In the rows, zero is written as 128.
First come named moves, each a turn or a mirror, each shown by rows before and after it. For each pair of rows after them, which moves, in which order, take the first row to the second? The first pair is done for you.
zito (before => after):
[ 92 101 137 142 109 123  93 120  98 155 124 105  87] => [ 86 102 108 113 114 134 123 123  97 143 179 113 106]
[109  94 137 110 145 114 147 142  89 125 159 121 119] => [113  94 159 132 140 105 121 138  91 134 116 115 105]
[115 135 138 133 133 128 128 156 135 119 100 126 136] => [113 137 124 119 135 133 142 159 136 114 125 130 144]
[129 166 147 105 114 167 121 174 140  68 102  95 133] => [128 165 145 103 115 168 122 176 139  66 106  94 134]
Soze (before => after):
[100 111 112 130 118 117 123 119 103 152 151 144 112] => [101 110 111 128 119 116 123 120 100 153 152 144 114]
[ 87 161 144 107  64 164  76 148 170 111 118 116 130] => [135 142 128  77 121  68 120 155 134 113 154  56 165]
[122 135 136 136 111 141 116 133 125 123 128 137 118] => [136 127 130 126 131 109 131 135 114 122 141 117 129]
memop (before => after):
[123  84 151 125 117 116 130 146 142 118 123 126 140] => [121  78 147 129 120 117 137 140 138 128 133 133 144]
[155 139 133 171 116 133 119 113 148 143 101 141 138] => [131 138 146 135 118  94 116 136 104 127  95  94 117]
[125 127 122  92 141  93 146 141 110 105 142  78 135] => [142 116  93 137 142 134 162 109 141 145 168 144 161]
[179 133 134 147 148 118 125 128 165 118 112 121 149] => [150 122 134 118 156  78 133 140 109 123 125  92 136]
Pairs:
Between the rows of a pair lie two moves.
[ 61 161 135  94 104 145 132 149 109 116 125 121 121] => [ 63 141 120 131 110 155 141 124 102 163 135 161 129] => zito, memop
[191 143 132  99 137 131 142 113 154 134 126 122 148] => [168 131 136  85 142  95 144 122 108 143 125  99 131] => zito, memop
[137 119 138 116 139 112 135 138 124 115 125  86 142] => [154 126 135 136 135 138 132 127 157 116 117 108 151] => memop, memop
[120 143 167 132  98 114 113 136 141 126  61 117  93] => [132 130 142 168 102 144 130 109 161 165  86 171 114] => memop, memop
[123 148 182 150 141 198 124 181 117 132  84 109 113] => [129 144 140 104 165 184 177 188 104 116 165  98 146] => zito, Soze
[145 115 123 135 124 111 125 108 151 130 122 145 128] => [134 107 119 127 127  96 133 111 128 137 132 139 123] => memop, memop
[109  94 129 115 158 120 153 109  98 116 149 130 152] => [128  95 152 159 151 129 123  95 121 135 100 143 145] => zito, memop
[162 138 149 109 138 109 105 154 157  60  78  69 135] => [185 120 107 172 146 167 132 108 194 122 121 163 173] => memop, memop
[127 132 111 143 119 150 136 108 147 135 147 143 137] => [144 124 131 158 130 117 123 107 139 146 113 122 130] => Soze, zito
[117 140  90 142 151 147 125 144 151 146 126 167 147] => [110 157 106 101 146 132 116 170 146 101 117 122 137] => memop, zito
[131 100 140 167 138 115 127 109 124 173 107 144 133] => [152 137 148 131 127 147 120 132 182 101 107 122 145] => zito, memop
[122 145 182 151 133 111  59 147  95 125  41 133  82] => [152 100 122 183 177  90 123 107  71 202 122 181 130] => Soze, memop
[126 127 136 157 162  98  95 157 172  98  89 106 134] => [111 121  93 120 172 107 141 159 155  94 171 121 158] => zito, memop
[122 164 111 153 131 179 129 151 172 159 141 173 131] => [173 168 121 128 163 115 141 169 180 125 134 108 154] => Soze, memop
[141 103 125 119 151  94 150 136 109 114 140  81 149] => [165 100 131 173 147 122 133 111 148 144 111 122 156] => memop, zito
[122 171 166  80 119 101  95 189 134  57 127  66 116] => [ 67 125 103 140 106 173 133 136  99 170 203 198 124] => memop, Soze
[ 97 130  97  80 128 135 157 148 108 102 165 107 132] => [ 89 137  99 105 106 182 142 137 136 107 154 144 128] => Soze, memop
[105 137  99 147 138 169 162 103 131 156 169 162 131] => [107 150 164 153 125 129 103 122 122 132  70 104  88] => zito, memop
[ 97 137 151 129 146  91 121 133 112 163  98  72 144] => [ 66 149 116  96 128 150 149 137 126 144 165 111 158] => Soze, zito
[160 103 118 139 141 104 129 111 128 150 131 125 140] => [128 120 143 123 113 119  99 132 123 121  96 107 109] => Soze, memop
[142 123 163 144 141 111 114 113 133 132  82 145 119] => [146 140 138  99 140 137 143 128 158  89 140 144 144] => zito, memop
[143 109 124 147 120 152 141 124 151 145 131 163 140] => [115  96 121 121 129 113 150 136  95 151 145 133 124] => memop, memop
[137 120 103 128 119 107 143 115 131 129 104 144 127] => [137 126 112 128 113 111 135 119 137 119  94 142 122] => memop, Soze
[133 110 113 119 127 150 144 115 103  90 125 148 157] => [128 102 131 131 127 129 127 114  81 105  94 135 140] => zito, memop
[112 146 128 132  98 179 102 145 147 113 113 139 105] => [ 89 138 117  98 105 154 121 156 108 111 144 120 102] => zito, memop
[ 87 162 162 137  89 186  84 150 128 114  71 146  92] => [ 70 162 118  83  96 194 135 161 114  92 162 149 116] => zito, memop
[126 116 147 120  85 131 139 145 124 101 106 121 122] => [134  98 121 134 104 125 165 129 111 136 140 144 142] => Soze, memop
[140 128 148  87 153  95 143 158 126  97 139  94 130] => [169 140 147 116 147 138 135 144 182  96 127 129 145] => memop, memop
[173 149 111 135 125 155 100 135 206 104 105 114 136] => [119 122 119  97 138  75 107 154  96 127 113  62 100] => memop, zito
[150 132 121 102 156 106 152 147 133  98 149  98 147] => [165 139 121 116 151 125 147 141 162  95 141 114 155] => memop, memop
[136 137 128 109  96 147 114 144 164  77 106 135 124] => [162 127 133 108 121  95 123 145 147  84 100 103 132] => Soze, zito
[135 126 127 106 171  98 127  81 139 157 149 127 144] => [ 99 148 157  89 137 123  90 102 143 125 108 114 106] => Soze, memop
[175 150 119 163  94 103 127  89 177 106 118 135 159] => [144 151 120 106  99  59 137 116 126  80 134  84 142] => zito, memop
[185 120 116 125 167 122 169 122 139 158 156 148 158] => [195 146 145 101 157 118 142 144 165 107 120 107 147] => memop, zito
[111 107 133 153 140 135 130 127 114 135 137 104 128] => [106 108 133 154 133 148 128 127 119 132 140 112 124] => zito, Soze
[155 120 103  69 115 149 185 138 145 111 141 110 122] => [159 120 103  72 115 155 185 137 154 109 140 114 124] => memop, memop
[142 111  95 132 154  90 142 115  98 144 147 112 124] => [169 121 109 168 146 118 118 103 144 145 110 131 128] => zito, memop
[ 89 141 140 118 100 167  91  96 136 117 103 176 127] => [ 74 147 141  79 103 151 100 115 116  90 120 148 122] => zito, memop
[115 132 122 122 147 109 127 144 131 122 146 127 142] => [127 132 133 147 143 116 114 136 150 132 120 135 140] => memop, zito
[119 120 113 138 123 154 134 124 144 152 136 165 147] => [114 133 149 120 117 122 106 147 133 122  86 115 121] => zito, memop
[110 146 139 149 103 124  69 170 178  82  96  96  92] => [123  90  76 161 156  72 142 140 114 164 190 125 133] => Soze, memop
[102 116 103 114  90 149 147 137 106 143 171 148 117] => [139 102 130 136 116  80 133 135  86 159 120 105 113] => zito, Soze
[111 103 139 146 160  67 118 141  87 185 115 139 145] => [127 129 170 132 150  69  87 159 121 136  69 106 136] => memop, memop
[111 116 111 123 150 100 152 136  80 146 152 112 124] => [ 95 124 139 156 121 136 109 129  98 154  95 134  97] => zito, Soze
[133 134 109 136 121 128 144 112 136 126 150 129 155] => [122 132 114 122 122 108 144 123 115 120 149 106 146] => memop, memop
[120 117 151 180 113 173  91  90 137 152 103 147 117] => [133 108 100 122 148 143 158  99 117 134 201 127 159] => zito, Soze
[179 143 129 114 149 132 143 134 175  99 131 118 159] => [103 147 140 115 101 187 112 139 152 105 113 149 115] => memop, Soze
[162 110 141 159 149  61 121  90 106 146 100 122 127] => [168 119 149 158 144  68 112  95 122 132  87 114 126] => memop, memop
[125 128 133 137 119 167 101 123 156 138 109 154 119] => [171 117 119 128 159 110 131 122 150 139 133 123 148] => Soze, memop
[112 132 154  97 147 137 141 121 120 102 121 121 124] => [117 118 159 133 148 138 131 105 117 136 100 142 119] => memop, zito
[ 97 106 112 150 115 146 140 103  92 175 149 175 113] => [122 149 114 107 103 187 139 127 162  91 162 157 131] => memop, zito
[136 132 152 129 158 128 148 146 110 137  98 114 119] => [121 138 132 110 149 158 167 151 117 125 135 133 127] => Soze, zito
[133 109 101 107 123 170 166 120 143 132 164 156 126] => [121 103 152 123 118 118 119 131 104 141  80 112  82] => zito, memop
[107 156 146 115  87 146  88 148 153 101  77 132  94] => [123 147 100  62 123 111 151 157 133  86 169 112 132] => zito, Soze
[142 131 148 123 128 115 100 137 138 101  99  90 118] => [ 94 109 119 145 114 151 113 118 107 157 133 151 111] => memop, Soze
[134  84 108 101 148 114 138 124 151 135 158 132 133] => [110 104 136  88 121 135 106 138 158 107 121 121 106] => Soze, memop
[139  92 120  91 130 103 131 136 127 113 127 145 123] => [117  96 124  94 113 126 120 134 128 112 119 159 111] => Soze, memop
[130 137 164 128 133  95 104 134 121 115  83  85 111] => [ 90 152 130 101 103 175 125 136 140  95 146 135 118] => zito, Soze
[166 128 129 142 132 129 105 137 124 155 153 127 131] => [152 135 144 129 122 127  91 150 121 137 134 109 115] => Soze, memop
[148  88 108 157 164 123 151 114  99 196 123 145 142] => [169 132  97 100 155 167 165 139 166 110 160 131 168] => memop, zito
[141 112 122 156 139 102 132 114  92 175 131 138 142] => [159 140 106 122 134 144 148 126 147 121 168 142 170] => memop, zito
[109 140 137 102 115 136 114 115 155  89 143 135 118] => [133 128 141 103 140  89 120 116 140  94 135 107 126] => zito, Soze
[118 130  76  79 126 100 177 153 104 106 202 112 152] => [139 162 112  72 113 113 143 172 153  54 152  80 144] => memop, memop
[137 153 124 121 119 166 119 134 170  97 124 126 133] => [100 131 121  94 131 117 132 143  93 116 142  97 115] => zito, memop
[150 152 112 134 127 128 134 118 122 114 112 164 128] => [137 144 106 128 130 115 142 119  98 123 125 162 127] => memop, memop
[160 120 140 159 135 110 130 114 158 130  91 112 144] => [146 125 106 125 134 138 164 119 161 114 157 128 163] => Soze, zito
[169 140 123 107 135 119 140 156 167 105 164 147 179] => [156 127 110 103 142 105 151 153 136 123 184 148 176] => memop, memop
[144 145 101 123 133 166 127 143 136 109 115 106 135] => [122 128  98 117 141 138 136 144  91 132 124  98 124] => zito, memop
[ 58 159 113  70 108  93 119 163  93 112 166 104 134] => [117 140  74 117 136 110 156 126 137 156 207 159 185] => memop, Soze
[161 137 125 117 111 139 139 118 154  85 137 113 141] => [154 123 106 128 117 142 157 105 139 114 165 138 148] => memop, memop
[163 109 113 153 164 102 153 124 127 157 160 127 164] => [111 145 167 121 114 131  92 159 130  99  91  95 107] => Soze, memop
[131 117 128 142 125 150 130 121 116 148 129 142 114] => [158 127 138 141 133 144 124 122 141 129 116 126 125] => Soze, memop
[103 135 113 106 112 174 136 129 139 112 173 147 125] => [112 144 156 123 101 157  92 134 146 102 100 122 101] => memop, zito
[132 142 133 115 115 162 107 159 174  80 128 132 136] => [120 117 100 137 124 168 136 136 151 128 172 173 151] => memop, memop
[151 138 122 111 137 100 119 139 114 123 134 115 133] => [165 145 125 122 132 117 112 135 140 119 126 126 139] => memop, memop
[ 65 134 129  80 103 137 122 153  83 100 143 103  95] => [107 159 140 109  92 183 100 145 163  76 110 127 108] => memop, memop
[115  98 135 110 151  95 136 157 142 130 166 144 126] => [112 100 162 139 136 104 102 151 149 141 115 150 107] => zito, Soze
[192 116 158 173 147 116 111 125 166 152 108 130 127] => [155 111 128  97 160  87 155 151 109 126 186  96 132] => memop, zito
[124  64 141 134 149 137 157 126  90 167 106 132 137] => [173  79 151 136 158 133 152 130 134 140  86 113 154] => memop, Soze
[ 99 151 111 104 131 144 106 150 133  91 134 112  89] => [117 145 114 100 149 106 113 150 121  96 129  88  95] => zito, Soze
[119  84 117 106 165  18 149 129  23 174 140  75 114] => [202 108  85 195 150 155 152  77 187 186 150 203 178] => memop, zito
[162 128 146 186 127 132 103 112 151 154  90 153 128] => [156 161 141 103 123 133 120 153 164  68 132 103 139] => zito, memop
[122 129 117 147 138 142 117 126 121 142 153 128 131] => [140 138 129 137 144 126 111 137 133 118 141 102 133] => memop, Soze
[113 142 168 115 101 133  70 118 115 101  85 113  98] => [ 96 102 127 123 123 111 113  98  57 164 147 142 110] => memop, Soze
[159 121  99 128 183  73 157 108 122 140 158 106 151] => [ 75 154 148 108 113 133  90 138 114  97  90 102  81] => Soze, memop
[ 39  71 149 105 115 136 118 105  45 168 132 197  98] => [ 89 114 128 104 103 222 129 102 160 111 161 236 143] => memop, zito
[149 122  84 123 141 137 132 122 148  89 154 128 135] => [162 117 113 151 142 112 104 118 146 104  98 113 120] => zito, Soze
[129 122 140 154 130 123 112 119 126 129  98 114 115] => [114 115 109 130 137 125 147 119 105 135 154 123 127] => memop, zito
[183 128 116 189 148 161 112 109 224 146 115 145 146] => [188 125  90 160 167 146 149 114 214 136 168 135 170] => zito, Soze
[114 148 141  79 112 124 112 151 116  91 112  89 108] => [102 115  97 117 119 151 147 117  99 161 169 160 128] => memop, Soze
[ 90 161 109 125 137 160 143 111 133 168 172 196 127] => [125 148 154 166 158  89 107 106 117 192  85 152 111] => Soze, zito
[120 111 103 121 143 124 157 136 100 179 171 152 149] => [125 158 150 119 103 173  98 156 167 114  97 138 125] => Soze, memop
[101 155 121  73 103 143 149 176 127  89 145  89 117] => [124 148 152 102 116 100 125 171 119 104  90  63 106] => zito, Soze
[138  80 134 130 137 104 132 159 143 140  98  93 120] => [104  74 130 134 123 122 129 154 122 158 105 114 106] => Soze, memop
[127 125 107 113 143 117 125  93 125 137 159 110 142] => [146 137 125 130 135 132 104  92 159 125 124 113 140] => memop, zito
[147 121 121 116 147 111 127 138 118 123 145 104 125] => [129 131 136 138 120 147 100 136 134 127 110 126 105] => zito, Soze
[136 189 134  95 130 135 142 160 150  87 158  89 119] => [150 187 162 121 130 114 116 157 149 100 108  73 106] => zito, Soze
[ 95 143 122  77 100 190 137 144 141  85 153 138 126] => [ 98 127 108  62 124 143 163 146 104  95 178 115 135] => memop, Soze
[156  96 129 170 138  90 102 122 149 152 110  85 142] => [126 108  86 130 123 152 138 128 161 129 196 122 158] => Soze, zito
[135 111 116 128 126 138 118 115 139 114 162 136 133] => [150 106 132 142 136 111 104 112 133 123 131 118 127] => zito, Soze
[132 134 137 117 131 122 122 137 159 121 139 114 137] => [102 132 133 123 118 142 119 131 147 135 143 135 123] => memop, Soze
[114 124 143  87 136  76 157 135 103  86 148  90 118] => [ 59 119 134 115  97 148 144 119  99 119 153 159  95] => Soze, memop
[136 135 154 139 113 112 105 127 113 149 122 136 104] => [131 133 125 122 119 124 134 128 111 148 172 150 121] => memop, zito
[105 148 116 101 108 168 130 140 153  92 161 143 132] => [154 128 138 115 150  71 127 138 124 109 120  84 137] => zito, Soze
[157 100 123 176 146 117 127 101 122 181 122 155 140] => [139 108 109 164 132 156 137 102 134 172 149 180 143] => zito, Soze
[159 149 127 130 144 138 132 136 131 136 138 145 146] => [157 150 138 140 138 143 121 135 136 140 122 148 139] => Soze, zito
[168 132 123  98 132 132 127 158 147  85 172 137 177] => [160 122 113 100 135 128 136 154 132 100 186 145 178] => memop, memop
[142 138 150 149 159 115 145 135 121 138 112 117 132] => [118 148 142 146 135 164 141 134 139 130 127 149 128] => zito, Soze
[113 121 120 113 144 120 102 146 121 123 142 115 126] => [110 121 128 124 139 128  91 144 126 125 124 119 119] => zito, Soze
[ 83 151 118  89 110 143 120 144 113 113 150 130 104] => [124 143  94 121 125 159 141 119 148 137 173 167 138] => Soze, memop
[124 134 123 112 126 114 137 145 128 113 133 102 132] => [138 140 123 129 123 136 132 138 157 113 125 119 139] => memop, memop
[153 128 118 103 125 110 153 126 140  94 148  93 133] => [164 131 115 118 123 127 151 118 163  98 147 111 140] => memop, memop
[167 117 169 134 156 139 105 130 134 134 102 102 139] => [143 101 144 112 167 123 136 131  90 152 150 103 142] => memop, zito
[157 140 137 146 114 165 119 127 170 136  99 116 133] => [128 140 128  88 121 136 141 152 127 109 137  75 127] => zito, memop
[164 132 117 121 146 111 128 125 141 121 129 104 145] => [165 128 109 128 146 117 134 118 142 133 137 116 150] => memop, memop
[105 156 147 161  84 183 110 102 171 111  97 133 135] => [ 71 157 136  90  90 144 134 131 119  80 143  85 128] => zito, memop
[159 108 117 133 169 100 159 118 128 152 157 137 161] => [178 134 135 124 159 119 140 130 175 107 130 122 162] => memop, zito
[126 133 127 124 122 160 127 125 147 117 136 145 132] => [113 133 144 109 121 132 115 137 123 107 117 116 115] => memop, zito
[113 181 155  72 120 144 111 191 127  76 143 113  98] => [110 138 172 165 126 120  86 148  90 177  83 155  76] => memop, zito
[ 73 133 110  87 118 159 126 158 106 103 169 134 102] => [101 132 142 158 109 175  80 134 147 131  92 156  91] => memop, zito
[ 84 129 139  93 102 119 153 123 109 110 153 104 124] => [ 80 131 164 119  90 126 124 118 115 119 107 109 106] => Soze, zito
